(in the rows, 128 means zero)
runs of hidden systems:
ren, run 1 (11 x 20):
105 117 116 110 187 129 165 188 116 137 71 130 98 84 136 185 124 164 166 103
188 126 113 86 88 105 85 136 153 145 144 114 138 126 89 191 165 193 90 119
120 151 145 108 118 128 117 103 76 171 187 144 208 145 98 102 84 141 122 187
140 111 142 147 129 106 98 153 107 105 108 131 65 163 143 41 65 66 99 126
101 146 117 182 152 102 147 73 167 61 127 94 124 165 142 139 180 79 162 83
79 93 128 126 183 159 163 171 106 130 98 142 136 72 143 214 139 139 184 111
211 89 100 90 80 114 104 171 149 177 123 132 129 106 103 158 173 199 83 121
158 196 150 93 107 120 141 96 97 163 200 134 215 180 104 90 100 173 128 181
103 130 157 107 154 110 107 153 117 101 105 132 56 164 146 53 19 57 107 155
93 141 98 208 135 82 110 56 176 67 100 68 82 144 116 131 173 63 132 77
73 91 140 177 174 187 157 158 75 103 135 150 164 73 134 231 167 141 193 111
Ruma, run 2 (11 x 20):
80 129 158 183 157 85 128 124 142 140 167 98 180 86 124 103 129 118 155 157
151 83 80 122 130 157 173 159 109 112 147 94 105 150 74 161 135 105 146 100
149 140 131 133 153 119 121 142 75 113 97 172 117 158 152 114 159 211 115 163
124 153 141 67 126 108 152 134 162 134 164 142 163 158 164 98 78 92 135 105
107 108 122 121 120 123 81 83 146 140 64 120 95 127 118 190 123 90 112 119
133 167 148 191 124 90 110 119 117 138 159 84 166 96 92 90 135 158 135 145
136 63 115 115 129 164 157 170 120 91 192 131 131 149 108 151 135 97 138 131
123 127 96 132 159 123 151 128 78 136 59 178 102 151 160 108 152 162 132 126
154 195 168 86 120 104 116 137 161 112 144 114 136 159 158 110 78 129 132 100
93 85 133 106 129 120 95 92 177 155 113 119 138 110 122 193 130 97 121 164
129 160 96 183 109 120 136 100 89 158 140 91 154 106 66 98 133 140 130 117
Zar, run 3 (11 x 20):
137 167 165 149 147 69 60 106 88 125 114 150 162 154 145 123 151 205 103 173
120 125 153 96 91 181 122 129 155 68 171 157 115 141 162 142 88 55 117 90
110 90 91 155 128 150 150 115 134 181 55 148 106 73 138 113 169 135 138 154
161 150 170 193 136 90 111 132 125 105 167 60 163 160 110 117 132 126 161 128
125 120 93 52 132 166 180 182 142 109 159 145 96 106 108 155 105 146 116 122
106 179 115 133 135 82 111 76 104 188 77 145 160 127 130 94 122 148 122 145
160 126 161 135 100 140 75 118 140 59 148 114 104 179 129 175 136 108 115 111
80 85 116 123 139 156 164 163 142 138 135 181 125 56 160 107 136 125 123 151
155 163 121 179 108 108 135 94 118 171 104 73 153 147 100 109 126 99 161 97
164 113 143 103 146 144 128 183 127 82 146 124 92 148 115 172 138 185 127 161
75 160 121 93 136 109 157 110 144 152 146 162 158 108 152 77 87 108 122 141
Ruma, run 4 (11 x 20):
123 142 136 155 140 138 141 153 126 99 146 129 131 97 131 142 153 163 143 122
144 114 125 95 136 143 161 178 135 147 131 134 123 116 133 127 113 145 140 138
154 150 123 101 106 154 132 99 137 145 96 147 124 151 142 132 138 148 124 139
99 165 153 125 111 137 105 98 133 125 140 136 133 115 129 117 92 118 115 150
114 94 109 151 113 124 122 120 162 116 138 105 105 102 107 117 130 85 112 130
128 131 120 170 133 132 137 144 103 100 130 136 131 106 128 131 168 160 139 100
152 118 145 104 147 137 149 197 122 128 142 139 129 125 146 121 104 150 145 130
150 132 120 89 124 147 147 108 156 157 88 138 123 154 155 142 137 133 141 143
107 192 145 121 112 133 109 76 124 140 127 125 131 122 110 131 93 133 118 147
114 92 119 148 107 120 106 119 159 114 162 106 115 106 91 107 123 92 96 151
121 105 94 180 128 132 144 138 104 101 137 146 133 107 128 125 191 141 130 92
leko, run 5 (11 x 20):
102 152 131 120 129 135 143 128 173 147 116 111 102 70 121 119 106 132 130 153
131 158 137 150 99 134 98 138 118 131 124 121 117 74 108 127 119 147 109 103
126 124 157 139 102 159 101 126 137 119 137 164 134 99 158 132 145 143 115 152
133 142 139 122 107 165 148 121 127 167 132 149 155 116 143 108 114 131 144 144
159 157 141 135 125 158 135 136 123 131 98 115 91 141 122 123 110 145 148 147
123 144 147 125 124 127 125 129 186 122 126 99 104 96 128 132 120 126 130 145
102 132 113 141 109 137 114 125 128 139 133 127 120 78 99 126 113 113 107 118
126 129 147 165 119 139 108 134 108 114 127 162 128 111 152 112 148 151 116 133
140 140 150 109 116 156 149 139 135 134 152 154 163 128 155 129 124 141 143 136
145 143 129 106 129 146 143 125 119 159 89 119 108 142 118 134 100 139 145 149
145 144 143 149 119 112 115 117 168 126 111 83 105 119 114 128 131 129 135 134
vapat, run 6 (11 x 20):
108 151 109 93 144 105 131 122 135 131 92 179 102 118 166 93 125 157 98 133
117 179 148 103 131 97 104 121 140 91 164 126 152 137 130 161 114 141 118 87
158 90 127 123 92 155 97 144 135 125 122 123 117 116 108 187 132 107 116 97
115 112 136 183 123 155 150 117 153 140 126 121 143 79 136 121 176 135 156 158
121 136 150 130 136 157 150 150 109 112 163 138 123 134 129 79 82 119 138 169
129 129 94 70 145 115 152 144 136 127 99 161 90 140 146 120 121 148 107 124
105 192 132 119 122 102 109 88 147 120 125 112 148 116 122 158 121 140 125 95
148 86 143 141 92 135 75 145 124 118 154 112 126 119 93 161 122 106 102 124
122 90 106 164 119 162 167 136 136 136 136 150 144 98 146 110 186 130 148 134
116 167 171 142 151 148 143 141 101 115 130 142 124 131 157 92 89 127 157 153
142 120 114 57 146 100 138 162 162 123 116 127 91 153 129 131 101 141 107 136
Zar, run 7 (11 x 20):
161 153 116 139 127 111 155 141 117 168 130 117 156 131 116 89 135 163 146 126
147 156 144 95 138 145 129 125 113 100 130 124 111 182 118 158 99 139 139 148
92 122 116 92 138 109 117 115 159 129 104 155 103 117 147 113 117 119 101 152
113 122 117 168 106 121 112 75 135 119 135 124 154 135 122 136 167 95 125 113
134 87 135 158 128 143 115 182 100 109 144 131 124 97 114 150 125 127 133 111
154 156 125 120 129 116 168 167 131 160 129 132 152 116 145 76 120 152 146 102
152 163 136 100 143 150 141 100 119 131 103 111 121 185 121 162 110 145 159 156
99 111 140 99 142 99 96 118 167 116 129 134 100 124 132 128 108 123 92 179
102 119 86 148 93 125 128 80 137 116 158 139 146 119 113 111 164 91 104 103
129 100 129 180 132 148 104 160 59 114 117 130 118 107 107 155 131 133 133 102
163 152 153 124 137 104 149 194 145 132 131 130 134 116 171 86 115 150 146 88
vapat, run 8 (11 x 20):
132 109 137 108 139 122 93 134 83 147 111 150 139 144 115 162 124 167 109 172
175 160 111 147 102 117 146 123 147 113 142 115 131 143 125 96 175 164 125 107
107 125 144 135 122 152 107 86 118 96 115 145 112 172 148 144 109 71 132 136
121 103 104 143 175 88 144 170 127 107 116 98 104 115 105 135 138 136 137 105
132 133 131 117 102 132 142 120 144 179 131 119 168 114 135 105 101 84 147 109
130 116 149 120 152 121 104 140 92 138 123 144 145 135 120 149 124 178 126 186
180 159 108 120 96 135 157 131 145 118 146 121 119 156 125 91 157 159 118 116
98 133 137 127 131 141 103 74 120 98 95 147 103 167 148 150 118 88 125 141
117 114 113 154 155 79 125 166 129 100 140 82 111 110 96 138 133 126 127 93
130 99 125 125 98 141 136 127 138 182 131 135 171 109 137 118 111 70 143 105
125 128 158 135 161 127 124 148 95 142 125 144 154 122 137 141 136 191 144 187
mari, run 9 (11 x 20):
138 88 169 163 162 136 158 209 128 136 159 109 156 97 138 127 123 138 180 144
175 158 109 111 107 166 191 132 156 143 126 111 91 145 112 68 118 149 144 162
81 187 153 134 131 138 109 69 118 131 120 158 135 115 140 118 122 163 118 202
92 156 97 106 121 95 114 126 122 120 159 111 130 83 74 157 102 128 93 74
141 90 96 162 101 146 127 121 132 105 112 156 131 121 149 161 212 125 124 85
154 111 184 155 154 128 137 202 114 111 170 120 172 126 152 138 127 147 176 126
177 134 124 100 97 177 173 160 161 154 126 115 75 129 120 75 92 118 135 154
87 188 154 140 130 132 122 48 147 161 91 140 140 115 146 111 127 142 137 200
81 159 104 120 133 89 101 110 119 101 165 90 125 99 49 162 101 126 97 111
129 74 65 146 109 134 143 127 117 106 121 172 127 120 137 136 217 131 104 76
161 134 186 149 157 133 140 190 92 98 158 146 187 156 179 147 137 157 186 94
rugu, run 10 (11 x 20):
92 113 142 147 130 145 114 133 123 80 182 116 118 120 100 138 100 80 127 137
96 129 106 115 144 130 150 129 157 121 81 164 96 103 175 122 137 122 126 103
156 172 149 142 157 106 143 153 112 132 126 95 154 149 121 136 136 178 169 112
131 80 147 90 128 133 101 154 134 135 160 144 138 123 119 157 116 136 103 183
149 142 90 125 80 150 151 83 137 167 113 148 136 138 132 88 146 116 113 129
133 154 139 171 119 132 101 122 90 94 136 86 101 143 81 134 95 101 128 104
75 100 137 129 154 104 117 136 180 88 126 149 102 92 167 125 138 107 110 133
126 164 114 118 152 134 182 128 131 158 105 127 165 122 150 149 152 160 184 97
181 95 160 120 132 120 97 192 91 140 140 114 131 142 103 141 103 163 123 157
132 117 111 104 88 148 139 90 157 126 166 167 142 147 142 83 150 121 93 173
114 182 103 141 108 147 131 79 89 137 95 100 99 143 83 132 85 93 129 101
ren, run 11 (11 x 20):
124 128 115 111 129 115 108 99 102 125 107 172 114 161 140 111 133 156 93 168
134 158 173 154 117 105 93 122 151 136 121 112 144 124 152 112 105 101 140 113
127 99 114 127 128 166 150 112 124 111 113 119 105 159 120 160 124 79 152 131
125 104 121 157 144 109 144 156 155 136 136 111 131 84 117 115 159 160 136 153
150 149 114 102 102 147 145 150 112 120 164 144 147 125 116 137 127 140 120 85
116 136 128 104 147 113 126 106 120 128 111 160 121 154 144 116 131 159 107 172
130 160 154 139 111 107 100 122 151 140 113 101 130 118 136 118 93 106 135 101
121 103 115 135 127 161 137 101 115 110 122 120 112 162 108 157 134 96 144 148
116 98 136 161 138 114 134 159 143 133 141 122 141 77 130 111 147 141 133 138
154 140 102 108 100 146 153 142 113 122 148 149 137 142 129 128 135 136 122 81
119 147 137 102 158 108 132 118 133 127 108 151 129 148 152 128 130 166 127 172
mari, run 12 (11 x 20):
124 125 121 123 145 98 107 157 110 99 116 137 113 125 127 159 138 149 116 91
167 97 130 104 110 132 134 159 154 135 137 140 147 136 156 146 149 129 132 108
157 121 167 139 125 157 130 136 117 162 115 118 140 140 131 128 104 121 165 165
127 151 134 142 114 109 121 112 146 145 125 98 103 123 101 78 98 116 112 162
70 144 99 125 134 125 130 67 131 103 133 140 127 130 119 129 135 106 115 138
101 123 102 132 163 101 127 144 87 99 125 137 128 123 115 169 139 143 125 79
188 96 123 109 113 122 131 175 145 115 135 141 132 144 157 140 170 154 123 88
161 111 181 123 116 169 130 153 128 158 132 140 155 141 161 127 104 122 163 166
132 161 143 133 116 125 125 117 144 165 109 89 100 115 98 75 67 105 131 167
72 150 99 142 123 113 122 42 151 108 123 124 112 130 108 113 147 106 100 161
67 114 92 134 172 95 128 132 77 83 153 140 147 123 104 182 144 138 121 88
rugu, run 13 (11 x 20):
93 138 170 133 127 111 75 155 111 132 163 123 156 75 112 154 67 109 114 115
144 118 141 121 99 151 118 121 179 121 98 177 122 119 205 138 177 135 126 111
144 165 160 158 148 157 165 126 93 150 125 94 154 158 115 123 107 135 203 165
146 79 131 78 105 137 114 183 166 125 151 120 84 106 103 127 81 111 86 152
125 176 81 152 99 150 162 62 142 122 120 150 118 120 127 84 192 166 113 146
98 164 156 159 136 109 89 141 73 133 138 93 142 93 83 146 57 105 138 96
127 85 150 119 114 123 93 153 199 93 117 176 106 101 203 143 171 124 101 112
133 180 137 142 158 165 202 97 104 161 115 122 177 154 142 130 144 152 218 158
178 85 143 82 114 129 95 204 119 148 145 100 90 127 80 129 48 116 97 141
133 145 88 137 81 143 148 57 177 96 146 163 106 135 145 75 212 157 78 168
69 193 130 160 146 130 121 94 60 146 120 90 148 96 69 148 55 98 158 95
leko, run 14 (11 x 20):
120 117 109 128 100 121 122 91 156 168 104 133 139 111 129 118 146 108 115 140
134 155 149 172 111 141 113 108 86 104 141 119 132 150 112 116 109 108 137 115
123 104 145 118 145 141 137 163 151 94 140 148 95 130 159 109 117 117 130 151
109 147 107 113 144 121 169 134 133 161 117 129 150 93 127 135 128 140 151 99
156 135 145 139 130 116 83 143 94 127 114 113 126 138 103 166 127 170 121 141
140 108 125 119 90 130 126 104 180 132 144 132 136 129 139 115 161 119 107 154
99 159 114 137 120 145 140 87 96 129 127 127 129 135 109 109 95 93 134 121
142 123 158 143 150 115 112 175 120 92 114 127 87 139 153 103 108 129 127 123
107 116 115 101 130 139 163 148 170 131 144 133 151 87 143 163 145 129 147 100
127 121 125 136 136 119 105 123 75 165 108 123 152 118 90 152 116 160 127 153
181 126 138 145 91 127 111 121 155 117 138 124 125 153 139 95 166 152 114 153

runs to name:
run 15 (2 x 20):
107 93 74 117 151 67 154 102 127 177 105 120 168 155 118 105 143 88 132 111
163 162 142 149 120 110 80 121 72 88 128 110 123 186 99 164 110 132 124 79
 -> Ruma
run 16 (2 x 20):
133 171 126 120 142 140 152 89 115 123 103 118 139 178 136 162 131 128 170 115
139 81 145 125 150 90 99 166 135 143 112 91 102 132 103 139 97 111 129 158
 -> rugu
run 17 (2 x 20):
124 150 139 106 129 111 114 128 88 130 161 154 174 151 125 117 99 140 112 132
142 135 134 101 104 122 88 92 137 123 97 138 110 169 141 149 116 105 103 121
 -> rugu
run 18 (2 x 20):
141 146 137 76 135 76 122 148 154 119 146 119 139 153 137 135 95 122 124 97
137 123 114 107 113 143 119 105 120 146 117 125 144 132 101 198 141 134 130 115
 -> vapat
run 19 (2 x 20):
164 128 153 80 130 155 106 183 91 102 138 161 125 149 138 185 104 179 119 127
168 161 122 119 96 149 148 109 206 129 95 108 95 116 146 148 177 160 136 121
 -> vapat
run 20 (2 x 20):
125 149 109 141 86 151 126 122 114 147 153 120 145 88 87 129 112 117 118 96
168 159 141 146 118 143 111 156 96 129 106 139 103 118 127 116 133 183 119 133
 -> Zar
run 21 (2 x 20):
122 112 88 131 122 107 141 158 103 104 169 120 113 132 88 79 103 97 98 94
99 149 112 152 166 94 130 110 100 75 117 159 125 156 156 113 166 150 120 100
 -> ren
run 22 (2 x 20):
102 145 141 135 146 101 135 103 146 142 118 133 146 131 147 88 122 121 136 160
105 148 112 108 135 120 124 106 117 99 136 112 112 149 87 162 105 118 122 123
 -> mari
run 23 (2 x 20):
116 129 139 130 136 93 78 121 109 77 142 156 124 153 139 145 136 143 93 119
104 114 134 136 129 111 108 108 119 158 109 146 170 128 155 146 130 95 140 106
 -> ren
run 24 (2 x 20):
122 96 143 133 114 169 92 137 142 102 81 167 90 109 170 185 153 115 120 109
144 105 154 129 151 81 142 180 173 171 138 86 179 102 135 137 124 130 171 122
 -> mari
run 25 (2 x 20):
164 154 134 104 139 130 163 148 175 98 165 100 106 151 116 112 143 173 137 169
88 161 90 76 135 99 135 90 156 140 113 118 106 111 93 135 95 123 98 130
 -> leko
run 26 (2 x 20):
128 94 137 93 146 129 158 151 166 150 142 117 153 138 143 145 106 94 166 143
173 106 88 108 116 157 161 142 117 138 111 130 91 150 105 124 151 155 125 144
 -> rugu
run 27 (2 x 20):
140 119 131 142 124 157 162 172 129 79 209 117 135 120 106 122 147 152 136 134
127 129 117 111 107 184 151 127 133 140 79 168 78 119 160 115 104 96 128 123
 -> vapat
run 28 (2 x 20):
149 132 175 100 153 91 99 163 126 123 131 129 165 154 158 173 112 142 145 107
180 124 124 102 108 154 149 130 155 150 127 93 136 148 105 178 148 151 152 138
 -> vapat
run 29 (2 x 20):
153 133 94 116 96 95 109 136 136 115 157 119 111 118 80 110 140 157 67 118
103 163 123 142 126 151 132 117 62 99 142 179 147 127 143 124 138 149 119 107
 -> Zar
run 30 (2 x 20):
143 80 137 104 162 160 163 169 147 91 134 131 76 160 140 136 128 133 144 190
112 157 98 121 112 76 145 126 195 146 159 94 147 71 99 101 130 130 109 97
 -> ren
run 31 (2 x 20):
137 90 132 83 148 112 150 174 167 124 126 141 124 144 172 135 121 113 142 124
159 131 140 100 134 141 140 116 124 175 90 111 130 168 120 149 107 129 159 164
 -> mari
